In the data rows, 500 means zero.
Here are some points, one per row:
(518, 258, 424, 999, 616, 567, 492, 564, 531, 577, 589, 844, 248, 540, 351, 788, 357, 415, 396, 491, 587, 699, 394, 398, 311, 470, 647, 630, 345, 481, 493, 746)
(575, 535, 428, 637, 645, 760, 367, 064, 804, 324, 568, 362, 361, 413, 531, 350, 415, 538, 431, 474, 433, 623, 592, 595, 565, 349, 671, 385, 425, 374, 699, 381)
(723, 656, 575, 553, 634, 407, 328, 475, 510, 621, 534, 741, 726, 528, 261, 542, 399, 605, 566, 532, 608, 557, 642, 344, 479, 470, 563, 376, 484, 625, 359, 573)
(442, 380, 342, 655, 555, 336, 552, 559, 429, 517, 819, 385, 575, 748, 435, 588, 622, 476, 520, 324, 702, 159, 534, 503, 689, 296, 256, 589, 300, 401, 510, 363)
(251, 444, 467, 416, 489, 616, 935, 741, 530, 224, 554, 396, 515, 489, 391, 481, 401, 423, 332, 380, 406, 493, 671, 651, 526, 538, 431, 727, 616, 720, 466, 366)
(826, 853, 483, 546, 600, 456, 451, 397, 664, 530, 487, 564, 296, 654, 627, 693, 560, 314, 620, 593, 657, 336, 791, 256, 573, 641, 622, 574, 550, 770, 575, 352)
(377, 590, 465, 759, 663, 432, 258, 490, 336, 298, 337, 493, 391, 695, 538, 355, 419, 391, 747, 450, 431, 554, 238, 554, 680, 261, 383, 603, 584, 654, 409, 444)
(189, 393, 533, 562, 535, 549, 547, 549, 745, 340, 179, 624, 484, 610, 554, 518, 542, 593, 531, 438, 442, 419, 794, 468, 389, 491, 485, 559, 633, 403, 325, 338)
(522, 587, 306, 649, 504, 481, 545, 439, 469, 562, 516, 813, 482, 575, 497, 688, 742, 550, 575, 590, 319, 511, 443, 579, 513, 502, 449, 255, 702, 537, 703, 485)
(245, 558, 261, 582, 456, 595, 131, 288, 468, 438, 816, 599, 439, 542, 396, 427, 547, 493, 534, 518, 359, 241, 571, 666, 340, 534, 426, 629, 315, 740, 271, 367)
(430, 581, 564, 601, 513, 709, 476, 621, 726, 711, 443, 513, 713, 423, 452, 342, 634, 395, 439, 476, 267, 379, 416, 432, 748, 782, 800, 458, 073, 493, 468, 452)
(470, 456, 700, 466, 287, 476, 385, 436, 591, 465, 293, 391, 389, 837, 311, 334, 571, 276, 221, 549, 573, 652, 419, 601, 600, 438, 386, 451, 534, 485, 569, 420)
(442, 449, 618, 646, 333, 455, 401, 497, 375, 452, 470, 688, 347, 357, 319, 434, 583, 669, 199, 622, 596, 597, 341, 412, 528, 496, 274, 533, 672, 626, 506, 344)
(803, 391, 494, 326, 495, 334, 565, 690, 636, 414, 387, 064, 482, 396, 622, 823, 340, 526, 473, 704, 214, 483, 357, 471, 542, 369, 405, 372, 418, 355, 371, 454)
(420, 345, 232, 538, 464, 461, 472, 457, 388, 502, 073, 640, 544, 288, 588, 497, 412, 657, 607, 569, 623, 570, 567, 547, 378, 568, 608, 328, 235, 324, 582, 266)
(663, 702, 617, 432, 544, 447, 381, 361, 413, 710, 545, 709, 470, 237, 508, 586, 257, 724, 642, 480, 213, 603, 635, 788, 531, 269, 508, 577, 562, 447, 725, 508)
(606, 525, 433, 336, 561, 698, 549, 857, 305, 682, 558, 522, 258, 476, 520, 460, 336, 655, 555, 595, 519, 174, 448, 606, 607, 402, 773, 781, 447, 535, 397, 560)
(162, 573, 548, 449, 855, 456, 379, 406, 466, 496, 630, 524, 569, 502, 523, 570, 155, 563, 387, 496, 800, 327, 411, 290, 558, 755, 738, 256, 457, 657, 686, 475)
(406, 234, 588, 511, 733, 436, 543, 500, 397, 365, 450, 452, 567, 526, 408, 404, 913, 571, 549, 797, 393, 323, 593, 422, 400, 452, 423, 446, 715, 408, 391, 552)
(293, 512, 419, 263, 490, 607, 562, 357, 546, 842, 753, 423, 382, 378, 633, 439, 557, 541, 282, 515, 756, 691, 681, 300, 411, 379, 340, 607, 793, 368, 284, 230)
(458, 182, 669, 368, 641, 414, 604, 272, 452, 745, 623, 523, 682, 617, 427, 523, 596, 495, 386, 411, 423, 613, 332, 517, 623, 279, 441, 412, 431, 556, 333, 342)
(429, 562, 385, 256, 397, 610, 818, 421, 599, 706, 474, 652, 467, 660, 572, 538, 256, 459, 684, 352, 511, 482, 454, 467, 578, 596, 063, 272, 469, 494, 351, 702)
(582, 625, 306, 620, 544, 392, 555, 439, 361, 473, 389, 213, 853, 457, 478, 394, 505, 760, 235, 275, 425, 740, 449, 359, 497, 604, 449, 531, 478, 628, 248, 594)
(488, 524, 526, 477, 404, 500, 364, 598, 726, 376, 744, 372, 581, 574, 511, 357, 552, 515, 911, 421, 567, 515, 235, 475, 303, 604, 452, 343, 762, 488, 572, 722)
(346, 360, 437, 690, 515, 558, 536, 541, 613, 682, 454, 237, 461, 430, 434, 452, 523, 568, 539, 552, 345, 611, 783, 519, 653, 509, 317, 375, 627, 715, 856, 734)
(316, 639, 597, 552, 523, 431, 494, 669, 453, 375, 706, 270, 404, 310, 324, 616, 689, 372, 565, 540, 437, 571, 399, 560, 600, 840, 516, 352, 538, 164, 438, 196)
(628, 541, 497, 739, 659, 497, 499, 326, 689, 184, 579, 839, 387, 256, 476, 194, 442, 803, 385, 723, 542, 334, 430, 199, 583, 349, 283, 405, 493, 499, 520, 562)
(494, 276, 494, 468, 495, 502, 718, 822, 682, 449, 480, 306, 681, 590, 418, 365, 459, 580, 716, 380, 869, 634, 825, 575, 418, 471, 624, 543, 627, 290, 441, 572)
(430, 651, 722, 433, 526, 550, 695, 471, 190, 327, 311, 518, 555, 473, 459, 435, 588, 412, 668, 610, 583, 758, 604, 597, 818, 425, 201, 522, 505, 421, 625, 636)
(304, 560, 491, 493, 249, 776, 451, 496, 527, 414, 503, 451, 660, 787, 604, 851, 503, 559, 565, 766, 587, 544, 457, 304, 523, 138, 598, 758, 468, 507, 468, 667)
(567, 721, 723, 510, 570, 528, 596, 475, 620, 435, 495, 568, 535, 338, 683, 502, 256, 411, 363, 481, 659, 276, 332, 652, 389, 353, 759, 426, 460, 521, 360, 553)
(535, 748, 376, 288, 621, 526, 532, 503, 544, 570, 347, 529, 387, 502, 204, 506, 563, 543, 544, 503, 682, 314, 401, 522, 111, 647, 462, 901, 381, 389, 540, 642)
(458, 609, 765, 754, 633, 579, 616, 561, 256, 612, 710, 549, 774, 616, 806, 403, 585, 272, 203, 440, 473, 651, 602, 400, 161, 613, 116, 574, 467, 357, 690, 408)
(370, 760, 170, 356, 719, 784, 471, 639, 434, 435, 380, 603, 424, 635, 368, 591, 560, 558, 510, 447, 291, 407, 320, 394, 407, 345, 808, 492, 685, 368, 550, 560)
(593, 355, 406, 206, 486, 570, 338, 415, 286, 247, 601, 722, 341, 257, 609, 570, 382, 347, 473, 359, 620, 736, 632, 232, 354, 545, 757, 509, 203, 449, 448, 675)
(600, 636, 628, 511, 152, 478, 529, 276, 572, 619, 575, 465, 466, 618, 451, 375, 180, 663, 552, 642, 236, 299, 693, 680, 595, 731, 635, 535, 603, 288, 186, 444)
(664, 413, 772, 323, 720, 506, 387, 212, 472, 456, 485, 430, 418, 318, 384, 654, 497, 319, 570, 710, 483, 483, 531, 649, 493, 594, 433, 403, 471, 602, 334, 622)
(699, 390, 491, 604, 479, 583, 525, 689, 488, 297, 488, 415, 757, 610, 482, 706, 607, 660, 506, 163, 730, 754, 361, 745, 459, 717, 313, 320, 512, 542, 696, 353)
(638, 329, 390, 612, 366, 564, 525, 531, 248, 610, 282, 504, 552, 213, 849, 371, 394, 376, 592, 391, 669, 514, 485, 606, 601, 571, 666, 306, 645, 426, 425, 397)
(707, 475, 336, 425, 267, 288, 873, 274, 248, 468, 370, 445, 305, 611, 559, 396, 614, 531, 462, 618, 552, 410, 416, 490, 346, 302, 874, 391, 530, 502, 702, 593)
(474, 672, 364, 274, 274, 000, 462, 713, 610, 525, 533, 691, 390, 469, 666, 645, 700, 592, 361, 375, 418, 461, 624, 598, 657, 425, 699, 438, 467, 433, 384, 793)
(386, 581, 763, 459, 403, 325, 418, 557, 309, 626, 524, 182, 290, 449, 460, 497, 516, 552, 401, 422, 498, 570, 644, 512, 455, 583, 352, 636, 441, 522, 444, 688)
(492, 461, 690, 362, 381, 756, 370, 809, 518, 555, 683, 471, 511, 535, 581, 324, 631, 468, 354, 621, 625, 693, 587, 622, 165, 336, 249, 336, 274, 782, 637, 581)
(521, 379, 374, 542, 370, 296, 542, 346, 799, 533, 368, 537, 755, 295, 667, 587, 568, 335, 664, 489, 615, 621, 184, 745, 470, 606, 710, 748, 417, 468, 614, 539)
(637, 164, 705, 366, 528, 693, 405, 539, 492, 455, 609, 420, 491, 704, 671, 611, 654, 724, 542, 385, 422, 542, 292, 578, 674, 961, 440, 782, 449, 516, 636, 624)
(503, 545, 757, 516, 353, 374, 594, 600, 390, 715, 541, 300, 462, 451, 474, 307, 670, 452, 755, 410, 329, 527, 395, 198, 542, 508, 455, 463, 345, 683, 545, 163)
(564, 346, 477, 431, 100, 422, 451, 452, 470, 576, 193, 451, 593, 224, 544, 689, 492, 105, 341, 164, 324, 080, 492, 268, 530, 329, 615, 504, 648, 483, 634, 509)
(754, 474, 192, 417, 653, 228, 311, 607, 623, 466, 548, 590, 578, 791, 373, 221, 255, 193, 545, 756, 184, 473, 506, 657, 627, 554, 523, 586, 746, 505, 537, 454)
These points spread out most along one direction. Take the direction at right angles to it along which they spread out most. Go by this last direction. Where along it does each point below lie, from 0 to 99? 50 is the average, and the first point above lies past it. One standard deviation of the points above along it is 16.
(522, 587, 306, 649, 504, 481, 545, 439, 469, 562, 516, 813, 482, 575, 497, 688, 742, 550, 575, 590, 319, 511, 443, 579, 513, 502, 449, 255, 702, 537, 703, 485) 59
(535, 748, 376, 288, 621, 526, 532, 503, 544, 570, 347, 529, 387, 502, 204, 506, 563, 543, 544, 503, 682, 314, 401, 522, 111, 647, 462, 901, 381, 389, 540, 642) 59
(442, 449, 618, 646, 333, 455, 401, 497, 375, 452, 470, 688, 347, 357, 319, 434, 583, 669, 199, 622, 596, 597, 341, 412, 528, 496, 274, 533, 672, 626, 506, 344) 68
(189, 393, 533, 562, 535, 549, 547, 549, 745, 340, 179, 624, 484, 610, 554, 518, 542, 593, 531, 438, 442, 419, 794, 468, 389, 491, 485, 559, 633, 403, 325, 338) 51
(826, 853, 483, 546, 600, 456, 451, 397, 664, 530, 487, 564, 296, 654, 627, 693, 560, 314, 620, 593, 657, 336, 791, 256, 573, 641, 622, 574, 550, 770, 575, 352) 64
(699, 390, 491, 604, 479, 583, 525, 689, 488, 297, 488, 415, 757, 610, 482, 706, 607, 660, 506, 163, 730, 754, 361, 745, 459, 717, 313, 320, 512, 542, 696, 353) 34
(377, 590, 465, 759, 663, 432, 258, 490, 336, 298, 337, 493, 391, 695, 538, 355, 419, 391, 747, 450, 431, 554, 238, 554, 680, 261, 383, 603, 584, 654, 409, 444) 65
(707, 475, 336, 425, 267, 288, 873, 274, 248, 468, 370, 445, 305, 611, 559, 396, 614, 531, 462, 618, 552, 410, 416, 490, 346, 302, 874, 391, 530, 502, 702, 593) 31
(664, 413, 772, 323, 720, 506, 387, 212, 472, 456, 485, 430, 418, 318, 384, 654, 497, 319, 570, 710, 483, 483, 531, 649, 493, 594, 433, 403, 471, 602, 334, 622) 56
(575, 535, 428, 637, 645, 760, 367, 064, 804, 324, 568, 362, 361, 413, 531, 350, 415, 538, 431, 474, 433, 623, 592, 595, 565, 349, 671, 385, 425, 374, 699, 381) 67
(567, 721, 723, 510, 570, 528, 596, 475, 620, 435, 495, 568, 535, 338, 683, 502, 256, 411, 363, 481, 659, 276, 332, 652, 389, 353, 759, 426, 460, 521, 360, 553) 50
